Duv: [ 16.8  12.0  24.1 -34.5  -6.7  20.4 -14.3  -6.7 -14.3 -17.9  20.7   0.5
  21.7 -21.9 -55.6  -1.0  12.1  -0.3 -27.8  38.6 -23.0  86.4 -44.4  41.0
   0.6  -0.6  -6.8 -28.3]
ged: [ -7.9   7.2 -35.3  23.2  -0.9 -26.0  14.7  -0.9  14.7   3.9 -25.3  20.3
  22.1  36.0  53.2  13.4   0.4  25.8  44.0 -60.6  18.7 -66.0  35.8 -27.0
   0.5   5.6 -26.5 -14.5]
mavi: [ 16.8  12.0  24.1 -34.5  -6.7  20.4 -14.3  -6.7 -14.3 -17.9  20.7   9.2
  21.7 -21.9 -55.6  -1.0  12.1  -0.3 -27.8  43.8 -23.0   4.0 -44.4  41.0
   0.6  -0.6  -6.8 -28.3]
piveg: [ 14.1  27.5 -18.0 -13.6 -14.1 -10.2   2.3 -14.1   2.3 -19.2 -11.4  41.9
  67.6   2.1   2.0  23.3  22.9  37.9  32.4 -38.8   0.3  25.6  -7.4  19.6
 -10.7   8.4 -48.1 -65.0]
where: [3.9] -> ged, 9
where: [-7.4] -> piveg, 22
where: [2.0] -> piveg, 14

zoleb: [-20.1   2.7 -15.3  49.9 -20.3   2.7   2.7 -20.1]
Giv: [ 83.1   2.8 -53.4 -53.5   2.8   2.8 -53.5  42.4]
Lop: [-20.2  -9.5 -18.5 -53.4  -1.4  15.3 -23.6 -17.5]
where: [-20.2] -> Lop, 0
all zoleb: [2.7] -> 1 5 6
all Giv: [2.8] -> 1 4 5
where: [83.1] -> Giv, 0
all zoleb: [-20.1] -> 0 7
where: [42.4] -> Giv, 7
where: [-1.4] -> Lop, 4

vola: [-74.5  25.6  10.9  -7.9   0.2   1.2  14.0  15.5  11.8  41.3  -7.2  -7.9
  26.8   4.3  -3.1  -2.5  -2.7 -10.3  23.8 -35.1  -0.1   6.1 -54.4  10.8
  19.6  41.3 -24.4  -6.5  -7.8  13.8]
fet: [ -9.4  30.6  13.9   6.0 -22.0  -0.1  10.9  11.2  17.0  -7.1  16.4 -25.8
  -9.1  -1.6  -9.6 -21.3  -8.6  -5.4   2.2  31.3  -6.2 -10.0 -18.3   1.0
  40.5   0.5  56.2  36.9   4.3  -4.3]
pimis: [-74.5  25.6  10.9  -7.9 -31.8   1.2  14.0  15.5  11.8  41.3  -7.2 -15.0
  26.8  -1.6  -3.1  -2.5  -2.7 -10.3  11.2 -35.1  -0.1   6.1 -54.4  10.8
  19.6   9.1 -18.7 -35.4   3.4  32.3]
gurak: [-74.5  25.6  10.9  -7.9   0.2   1.2  14.0  15.5  11.8  41.3  -7.2 -15.0
  26.8   4.3  -3.1  -2.5  -2.7 -10.3  23.8 -35.1  -0.1   6.1 -54.4  10.8
  19.6   9.1 -18.7 -35.4   3.4  32.3]
where: [17.0] -> fet, 8
all vola: [-7.9] -> 3 11

Giko: [ 74.2 -95.3 -28.6 -28.6 -36.4]
Zalak: [ 74.3 -52.9 -36.3  -8.3 -91.3]
Zofi: [-36.7 -13.3 -13.4  26.0  32.1]
gak: [-36.7 -13.3  23.7  23.7  23.7]
all gak: [-13.3] -> 1
where: [-91.3] -> Zalak, 4
where: [-95.3] -> Giko, 1
where: [-36.4] -> Giko, 4
where: [74.2] -> Giko, 0
where: [-52.9] -> Zalak, 1

